128 stands for zero in the data rows.
Some points, each followed by its number:
tensor([199., 126., 114.,  52., 101.,  55., 166., 151.]) 0
tensor([105., 131., 107., 115.,  94., 177., 169., 104.]) 1
tensor([183., 141., 122.,  98., 147.,  93.,  89., 135.]) 2
tensor([101., 173., 145., 174., 168.,  76.,  52., 127.]) 3
tensor([153., 145., 110., 167., 156.,  83.,  69., 114.]) 4
tensor([139., 143., 105.,  83., 106., 158.,  92., 127.]) 5
tensor([ 69.,  62., 182., 196., 157., 120., 179., 217.]) 6
tensor([163., 187.,  52.,  57.,  54., 138., 125.,  57.]) 7
tensor([119., 152.,  92., 113.,  75., 174., 151.,  90.]) 8
tensor([102., 142., 102., 124.,  86., 134., 151., 116.]) 9
tensor([ 68., 123., 114., 158.,  90., 146., 176., 135.]) 10
tensor([ 73., 102., 160., 125., 122., 133., 161., 175.]) 11
tensor([117., 173., 105., 116., 112.,  91.,  80.,  87.]) 12
tensor([153.,  95., 176., 166., 191., 112., 232., 127.]) 13
tensor([125., 131., 139., 108., 122., 170., 125.,  90.]) 14
tensor([119., 199., 140., 119., 129., 118.,  89.,  83.]) 15
tensor([125., 109., 131.,  89., 122., 155.,  75., 179.]) 16
tensor([117.,  92., 131., 125., 142., 204.,  94., 157.]) 17
tensor([ 62., 116., 127., 107., 101., 111., 145., 178.]) 18
New points follow, each followed by the numbers of its three nearest points above, looking only along the 2 directions in which the numbered points spread most, nearest first.
tensor([255.,  80.,  88., 143., 177., 100.,  22., 194.]) 3 4 2
tensor([ 91., 163., 110., 127., 107., 113.,  88., 120.]) 0 15 16
tensor([100., 152., 121., 106., 104., 113., 138., 124.]) 14 0 9
tensor([184., 117., 204., 137., 229.,  17., 118., 189.]) 3 4 2
tensor([ 95., 157., 114., 155., 114., 121., 126., 114.]) 16 14 0
tensor([150., 140.,  62.,  88.,  83.,  62., 162., 115.]) 5 0 14
tensor([113., 140., 110.,  70., 107., 131.,  95., 146.]) 0 5 14
tensor([116., 158., 115., 152., 134., 106., 117., 108.]) 16 2 0
tensor([ 42., 122., 161., 185., 151., 148.,  99., 168.]) 13 11 17
tensor([142., 170.,  80.,  83.,  82., 137., 116.,  87.]) 5 8 7
tensor([104., 181., 107., 131.,  90., 142., 110.,  84.]) 5 0 14
tensor([141., 165.,  71.,  93.,  90., 102., 115.,  87.]) 5 0 12
tensor([ 98., 130., 123., 177., 145., 131., 110., 139.]) 16 17 18
tensor([ 72., 114., 164., 136., 148.,  79., 137., 209.]) 13 11 17
tensor([ 93., 141., 155., 151., 118., 165., 212.,  95.]) 10 18 1
tensor([105., 163., 104., 130., 105., 143.,  89., 108.]) 0 5 14
tensor([158.,  30., 194., 193., 182.,  86., 209., 185.]) 6 13 11
